In the rows, zero is written as 128.
Named moves come first, each a turn or a mirror and shown by rows before and after it. Which of them, in which order, take the first row of each pair that follows to the second? Write the first one first, as in the answered first pair.
Suken (before |-> after):
[152 150 131 101 101 132 115 131 158 115 132 130 123 128 131 117 129 116
 155 147 106 126 124 158 154 125 122] |-> [144 111 125 137 129 100 142 140 154 129 118 124 118 136 115 139 165 123
 144 114 101 136  98 150 147 134 126]
[113 174 154 120 133 148 131  81 138 135 116 138 116 177 149 127  54 129
 130 145 151 126 187 128 125 138 141] |-> [105 114 148 166 175  99 167  91 140 153  93 134 109 185 127 163 106 137
 114 100 144 141 153 113 111 149 137]
[120  96 105 118 163 142 152 116 117 127 106 104 153 124 162 145 149 118
 158 126  96 172 151 134 157 136 105] |-> [123 117 109 101 143 159 135 110 117 120 111 108 157 121 169 130 133 117
 162 146 103 171 162 137 162 132 105]
[ 96 123 138  78 140 151 127 126 114 152 106 109 123 113 153 114 128 114
 135 156 126 126 152 104 135 126 163] |-> [ 90  96 134 103 162 131 141 132 112 160  98 106 122 120 144 133 156 118
 130 133 123 139 138  96 128 127 163]
puz (before |-> after):
[164 123  95 132 132 148 111 136  41 118 167 144 118  94 127 115 132 122
 127 138 129 129 133  97 105 162 163] |-> [167 151 121 112 100 173 106 113 108  82 167 123 135 135 129  89  91 145
 109 162 131  99 181 122 113 128 128]
[154 119  97 167 137 135 111 167  71 151 118 144 111  77 132 143 141  92
 151 121 145 168 104 118 103 147 154] |-> [147 144 134 157 116 167 105 128 148 117 116 113 135 139 132 107  83 143
 102 139 176 131 196 122  82  99 116]
[147 151 126 142 121 122 122 134 136 119 154 141 123 144 107 123 120 145
 112 113 132 114  98 149 133 130 110] |-> [146 144 118 150 133 118 125 142 119 127 156 147 123 134 106 126 131 140
 117 108 132 121  88 137 127 137 114]
[144 160  98 156 114 119 109 115 106 118 161 138 125 155 116 102 119 119
 101 148 161 138 114 127 118 146 102] |-> [149 165 100 148 109 121 105 118 116 115 159 136 122 151 113 105 123 110
 109 157 150 137 103 139 128 149 100]
Godak (before |-> after):
[192 116 121 150 122 102 126 110 121 117 164 132 116  95 123 144 136 151
 124 119 112 152 103 125 140 133 140] |-> [196 121 121 139 116 104 126 108 127 115 162 130 116  97 124 142 139 148
 130 126 107 151 102 130 151 133 134]
[128 125 143 141 152 132 122 137 116 169 137 128 130 121 156 145 118  96
 153 131 114 122 112 126 109 132 108] |-> [131 130 146 133 147 133 123 136 126 164 137 126 132 124 153 143 118  91
 155 137 106 120 109 131 114 127 102]
[164 130 113 153 121 119 112 138  89 128 128 152 109  97 125 125 143 128
 154 105 141 135  98 125 117 127 121] |-> [167 147 121 134 109 118 115 136 115 119 126 142 109 101 123 126 145 122
 165 121 125 130  95 154 141 123 105]
vuv (before |-> after):
[135 136 134 137 127 127 127 124 131 123 141 132 124 140 118 119 122 147
 117 123 130 129 131 129 116 123 121] |-> [135 131 132 141 128 129 129 124 129 127 140 134 124 138 118 117 120 145
 119 124 134 130 136 126 116 123 125]
[136 129 139 133 122 124 115 144 173 102 112 133 113 149 123 106 123 171
 128 112 120 100 174 126  98 138 111] |-> [137 110 124 156 139 117 114 154 129 114 116 147 106 135 117 113 131 170
 131  93 130 112 155 105  85 154 129]
[126 127 115 135 135 140 110 141  95 147 147 147 145 119 134 128 125 111
 151 141 115 136 126 100 125 144 151] |-> [140 148 126 118 115 129 112 138 145 131 148 129 140 139 124 131 123 113
 153 153  93 122 112 141 152 133 122]
[ 94 165 168 107 111 147 136 126 126 133 111 117 117 125 168  98 129 101
  81 128 158 135 126 112 123 121 130] |-> [114 164 158 133 123 115 134 151 103 137 125 132 100 119 143 115 151 100
  90  99 149 142  67 122 129 144 129]
Now pairs of rows:
(two moves a pair)
[121 139 138 142 107 152 135 132 156 114 100  94 156 151 120 143  97 150
 111 104 127 108 169 135 117 126  93] |-> [130 157 123 139  98 171 106 143  96 117 123 119 152 125 122 130  81 136
 123 108 148 113 163 113 108 140 119]	vuv Suken
[108  99 125 121 160 127 139  92 126 109  85 117 113 167 115 176 159 148
  91 124 131 156 164 117 117 102 118] |-> [125 110 122 118 154 109 136 105 141 104  92 114 101 166  99 185 174 140
  99 118 111 160 122 146 141 106 108]	vuv Godak
[142 129 101 142 130 141 146 133 117 151 121 163 112  84 107 105 120  75
 139 114 113 140  86 143 153 126 135] |-> [123  97 113 151 145 131 178 118 163 155  88 143 117 107 108 118 140  86
 127 105 106 138 103 146 151 119 122]	vuv Suken
[123 162 123  83  87 174 104 129 123 130 140 124 136 110 160  87  87  91
 160 162 143 127 145 123 151 130 141] |-> [110  92 101 146 144 125 139 149  74 167 126 134 124  97 144 129 145  89
 152 106 145 157  99  90 123 153 161]	puz Suken
[103 126 141  88 112 156 136 100 158 133 101 119 131 122 171 122 121 104
 132 165 131 118 173 116 128 111 132] |-> [ 92  89 130 131 151 140 157 110 131 149 100 126 132 120 164 137 143 113
 117 133 146 134 167  83  97 118 145]	Godak Suken
[147 162 123 130 110 129 107 150 106 105 157 171 130 117 118 119 119 138
 133 136 127 133 138 128 113 136 118] |-> [141 120 122 160 140  97 140 148 118 118 139 159 130 130 105 141 152 149
 121 109 120 141 122 126 107 139 110]	vuv Suken
[111 106 134 137 134 136 136 113 133 139 115 116 138 136 141 124 122 136
 116 115 144 137 164 102  98 115 135] |-> [136 116 135 157 130 112 136 125 154 121 130 117 129 154 108 137 128 154
 109  98 135 131 122 130 113 116 110]	vuv puz
[ 85  81 153 130 135 137 172  82 198 126  93  95 162 174 148 132 130 156
 105 131 132 115 191 112 120  98 125] |-> [114  94 153 137 123 105 174  98 223 112  99  89 146 183 117 145 148 161
 112 123 101 108 132 160 153 105  97]	vuv vuv
[107 125 150 126 119 147 126 123 161 104 134 120 143 144 152 144 124  98
 128 153 139 147 141 131 147 113 119] |-> [126 117 137 162 133 113 133 147 134 105 152 134 127 144 127 157 144 106
 125 126 139 156  96 134 145 129 121]	Godak vuv
[146 110  93 132 109 100 118 111 160 129 161 146 157 127 119 141 114 173
  87  97 143 133  58 147 104 117 129] |-> [149 130  91 122  97 125  97 107 139 124 173 151 157 119 131 122  93 173
  89 110 158 127  82 134  96 112 139]	Suken Godak
[153 143 113 129 127 124 120  97 162 118 148 118 111 140 104 195 166 121
 142 112 116 138  75 118 145 123 111] |-> [153 178 113 102 106 166  87  89 127 108 175 130 118 123 124 163 122 116
 144 139 144 130 113 100 127 119 128]	Godak Suken
[106 117  98 122 165 123 127 147 106 124 124 144 141  88 129 146 132 137
 124 112 131 140 111  98 123 154 116] |-> [ 92 129 107  86 148 147 124 126 129 122 110 130 147  88 150 135 119 122
 135 141 123 133 147 106 130 140 117]	Godak vuv
[146 113  94 161 186 121  96 158  50 122 147 136 118 149 125  94 118 151
 126  91 155  98 139 119  72 136 142] |-> [151 138 109 147 164 138  87 145  83 108 148 128 124 171 125  77  89 162
 113 109 162  83 170 131  75 120 126]	puz Godak
[141 136 124 101 113 124 117 140 108 149 133 146 113 109 118 129 128 100
 150 134 118 144 115 132 146 127 138] |-> [127 134 139  87 108 132 125 121 147 141 118 131 121 128 127 124 122 103
 140 147 112 135 142 141 151 112 128]	Suken vuv
[ 97 120 116 152 167 150 175 107 165 123 122  71 144 146 132  93 109 149
 106 115 162 131 145 118 125 109 128] |-> [107 133 120 153 159 140 175 111 184 113 121  67 138 154 120  98 114 156
 111 112 150 127 121 143 144 111 114]	vuv vuv
[138 138 127 123 120 114 143 130 118 133 136 121 127 119 130 137 155 105
 141 144 117 143  99 152 158 125 114] |-> [134 148 145 123 110 131 143 114 149 118 140 107 140 141 132 120 131 126
 117 153 131 127 145 149 144 104 102]	puz puz
[111 126 122 109 106 135 128 131 137 138 125 123 131 121 149 125 124 114
 158 159  91 129 132 147 156 129 138] |-> [ 95  99 121 124 127 129 143 126 144 147 108 118 138 122 152 129 137 118
 149 152  97 134 140 133 144 126 139]	Suken vuv
[ 94 111 138 114 146 130 147 103 170 114 110 113 131 146 112 133 144 137
 109 104  98 142 127 139 134 138 101] |-> [ 98 145 136  90 125 169 118  98 140 107 128 127 138 135 134 101 101 133
 112 129 128 137 164 128 121 134 112]	Godak Suken
[122 117 121 157 146 100 129 147 102 130 124 143 122 123 125 132 144 124
 123 124 133 140 108 132 139 154 142] |-> [112 113 122 141 146 102 133 137 114 138 111 137 125 120 135 133 154 110
 130 128 126 143 109 135 145 152 143]	vuv puz
[103 118 128  96 138 151 124 132  83 152 110 161 116  88 169 126 139  99
 164 154 117 140 134 112 145 139 146] |-> [128 129 129 105 134 113 129 146 122 136 112 152 101 105 142 150 158 107
 168 142  86 138  78 156 174 143 118]	vuv Suken
[141 134 134 161 122 132 120 109 132 120 121 132 136 137 118 109 109 146
  87 110 163 124 150 113  99 129 119] |-> [158 147 135 155 113 110 117 121 157 111 124 123 124 143 101 119 118 144
  97 111 134 121 112 150 127 133  99]	vuv Godak
[112 114 148 126 129 109 147 118 167 112 116  88 149 171 112 129 133 129
  90 121 115 119 168 143 116 121 102] |-> [125  98 130 159 150  83 146 144 123 123 130 109 138 162  99 139 147 131
  84  91 125 136 136 128 103 140 113]	Godak vuv
[163 143 146  91 152  95  90 172 147 119 114  90 113 138  94 130 139 159
 145 130 111 122  86 172 164 112 125] |-> [131 143 144  45 152 137  85 152 126 136  90  90 127 105 143 113 132 126
 164 161 117 130 138 140 155 110 158]	vuv puz
[129 145 132 105 106 148 118 115 148 115 132 122 137 138 144 116  97 140
 120 147 142 113 157 126 127 111 122] |-> [136 125 106 118 125 128 119 142  91 136 132 144 125  98 142 136 135 107
 148 129 125 140 103 115 136 145 150]	puz Godak
[117 112 120 131 134 136 130 144  88 152 138 142 131 107 128 126 145 106
 137 125 127 157 122 109 112 142 140] |-> [110 100 142 148 142 129 154 125 137 140 125 124 138 146 117 128 138 143
 107 117 136 147 144 115  98 120 115]	puz Suken
[138 129 139 117 121 130 115 111 194 118  92 135 111 126 115 136 122 120
 133 108  84  64 148 121 120 116  65] |-> [145 151 120  93 108 151  85 124 136 128 107 160 106  85 131 123 114  87
 164 125  89  74 134 110 131 132  95]	puz Suken
[126 130 157 123 121 122 140 115 195 109 106  94 137 171 105 118 117 157
 103 129 128 118 159 139 126 106  84] |-> [131  98 114 148 159  89 141 154 100 149 106 127 115 114 102 151 169 116
 142 101 116 162  80 117 131 156 129]	puz Godak
[120 126 130 119 126 147 116 129 108 115 139 134 132 130 129 107 112 139
 113 126 150 127 151 114 112 129 129] |-> [126 122 119 121 133 129 113 140  88 127 136 140 123 112 133 115 130 122
 127 122 140 140 121 116 122 146 141]	puz puz
[113 132 138  92 117 155 125 101 168 142  90 106 116 124 160 123 137  93
 144 169  98 138 164 146 153 116 135] |-> [128 139 113 109 124 155 104 128  85 156 121 139 108  92 157 120 133  81
 156 157 123 153 136 119 140 140 166]	vuv Suken
